One turn moves every row onto another: examples first, then more rows asked:
Q_150: [ 17  -6 -10  -3 -14   1 -23   1   3  10 -25   3   3  -8  19  -4   0 -30
  18  42  -9  28   0 -11  -9  29  19  23]
Q_746: [ 14 -31  -6 -12  22  -3 -33  29  16  -9  13  -5 -14   9  29  -1  46  -3
  36   8  -2  26 -17 -17 -13  15   4  19]
Q_704: [  2 -20  -3 -16   7  16 -27 -12 -21   3 -15 -51  11  23  17   9  39 -10
  17  15  -4  26  19  13  -7  18  22  21]
Q_850: [ 29 -15  12   7   3  15 -21  26  16  14  14  -6 -16   0   4  10   4 -16
  28  22 -21  34  -3   4 -15  25  14  24]
Q_338: [ 15 -27   7 -10   6 -28 -28   3   7   5 -13   0  18  14  34  18  33   1
  37  -4  -7  22  13  18 -16  31   6  -1]
Q_983: [ -6 -13 -17  -9  12  37 -26 -12   2 -12 -23 -28 -10  12  45  14  26  -8
   2   9  -7  25   6  12 -15  31  32  21]
Q_684: [ 20 -14 -21 -21   4  40 -14  17  -8  -1  -9 -20  -6  17  31   7  10 -27
 -11   0   6  21   7   0 -10  39  28  27]
Q_941: [ 19 -23   1 -10  24  -9 -41  28  26 -12  -7  -8 -15   1  27   2  35   1
  17  10 -11  18 -25  -5   8  27   5  22]
Q_277: [  8 -39 -12 -28   1  16 -21  13  -7   1   8 -27  -5  33  17  -9  31 -34
  -3  12   7  10   6   5 -14  34  21  37]
Q_777: [  7  -5  -5  -6   0 -14 -30  14  -6  13  -5  -9  12   9  27  12  26  -2
  24 -28   0  19 -15  -3   8  30 -10  17]
Q_861: [  9  -1  -8  -4  11   5 -29   9 -14  22  -1  -2  20  10  17  13  34  -1
  48 -21  -7  21  -3 -11 -13  30   1  11]
Q_591: [ 25 -19 -12 -17  -4  38 -20  24  -2   4 -10 -30  -7  15  35   4  13 -30
 -15   0   1  17  -5   3 -10  39  26  17]
Q_732: [-13   5  -6   0   3  13 -24   6  -2  11 -16  27 -10   7  24  10  16 -25
  37  23  -1  28  -5  -6 -21  21  17  31]
Q_33: [  7 -30  -2 -12  22  13 -25 -11 -20   2  -8 -47   9  21  20  12  42 -13
  13  20  -3  26  22   6   0  12  13  19]
Q_821: [ -3   6 -18  -2  -2 -12 -23 -17  13  11  -5   4  16  11  37  10  22 -20
  26  -9  -3   4   5  -5 -20  36  15  12]
Q_604: [ 21 -24 -16 -14   4  34 -15  20  -9  11 -17 -16  -6  10  32  11  11 -36
 -17   3   4  22  -4   5  -7  39  29  15]
Q_681: [-17   7  -2  -2 -12  -4 -32   1  -7   4 -20  14   0   8  27  14  15 -21
  22  21   1  16   3  -2  -9  18  -8  29]
Q_495: [  7   4  -4  -8  12 -13 -24  17 -10  16  11   1  11  10  38  11  26  -9
  30 -22   2  18   1 -10  -6  18   9   2]
Q_479: [ 18  -4  15   6   5   7 -38  17  21   0  -3  -6 -10  -1   6  13   2 -13
  16  36 -26  16   6  14  -7  32   0  27]
Q_57: [ 32 -30   3 -17   8 -28 -31  30  13  -2  -8   6  -5  20  36   1  29 -13
  20  20   2  34   5  11  -8  10   7   7]
Q_733: [ 15 -25   2 -12  32  -7 -29  29  13  -4   9  -8 -16   6  42  -6  26   0
  31   2 -20  32 -19 -11   3  20  13  11]
Q_610: [ 20 -26 -14 -12   7 -12 -27  13  29  -3  11 -17 -22  17  20 -14   4 -17
  25  19 -34  34  -4   6  -9  28   6  20]
Q_345: [ 18 -23  14   4   9  10 -32  15  10   9   3  -3  -5  -9  12  -3   1  -9
  28  35 -33  30   0   6 -10  29  16  17]
Q_549: [ 32 -12   4   2   0  -3 -20  20  23  14 -16  10   0  20  42  -3   0 -19
  13  14 -17  38   5  19 -11  28   6  13]
Q_695: [ -4 -14 -23  -6  28  36 -26 -17  -1  -7 -22 -19  -1  15  41  19  26  -8
   0   2  -7  23   9  14 -10  33  28  17]
Q_498: [  4 -35 -11 -24  -1   9 -30  13  -5   6   0 -35  -2  38  25 -15  40 -37
  -3  11   5  14  -1   7 -11  23  15  29]
Q_782: [ 22 -11 -11 -23  16 -27 -24  18   4 -11  -4 -26  -1   7  33  13  34 -11
  33   2  -2  22  -1 -21   4  19   9  -3]
Q_436: [  4 -46  -8 -19   4   7 -21  11  -3  12   6 -29  -6  35  25  -6  32 -40
  -3  10   2  18   2  10  -9  22  10  30]
Q_172: [  9 -15   6  -1   2  -7 -18   0   5   4 -41  18  13   6  55  10  18  -9
  28  17  -6  32   3   1 -14  32  12  10]
Q_419: [-10  -4   4   2  -3  -3 -30  -1  -6  15  -1  25   8   0  27   4  16 -24
  27  26   3  11   6   1 -23  18  19  20]
Q_457: [ -1 -13 -19 -13  22  37 -19 -15  -6 -13 -16 -26  -3  19  39   9  24  -2
   6   6  -4  27  13   4  -8  32  30  34]
Q_349: [  5 -33  -3 -20  15  19 -20  -7 -18  -2  -9 -47  10  25  16   3  38  -9
  19  16  -2  22  19   3  -3  27  19  34]

Q_345 moves to Q_733
Q_591 moves to Q_498
Q_349 moves to Q_457
Where do these go?
Q_57 moves to Q_338
Q_681 moves to Q_479
Q_33 moves to Q_695
Q_821 moves to Q_150
Q_732 moves to Q_850

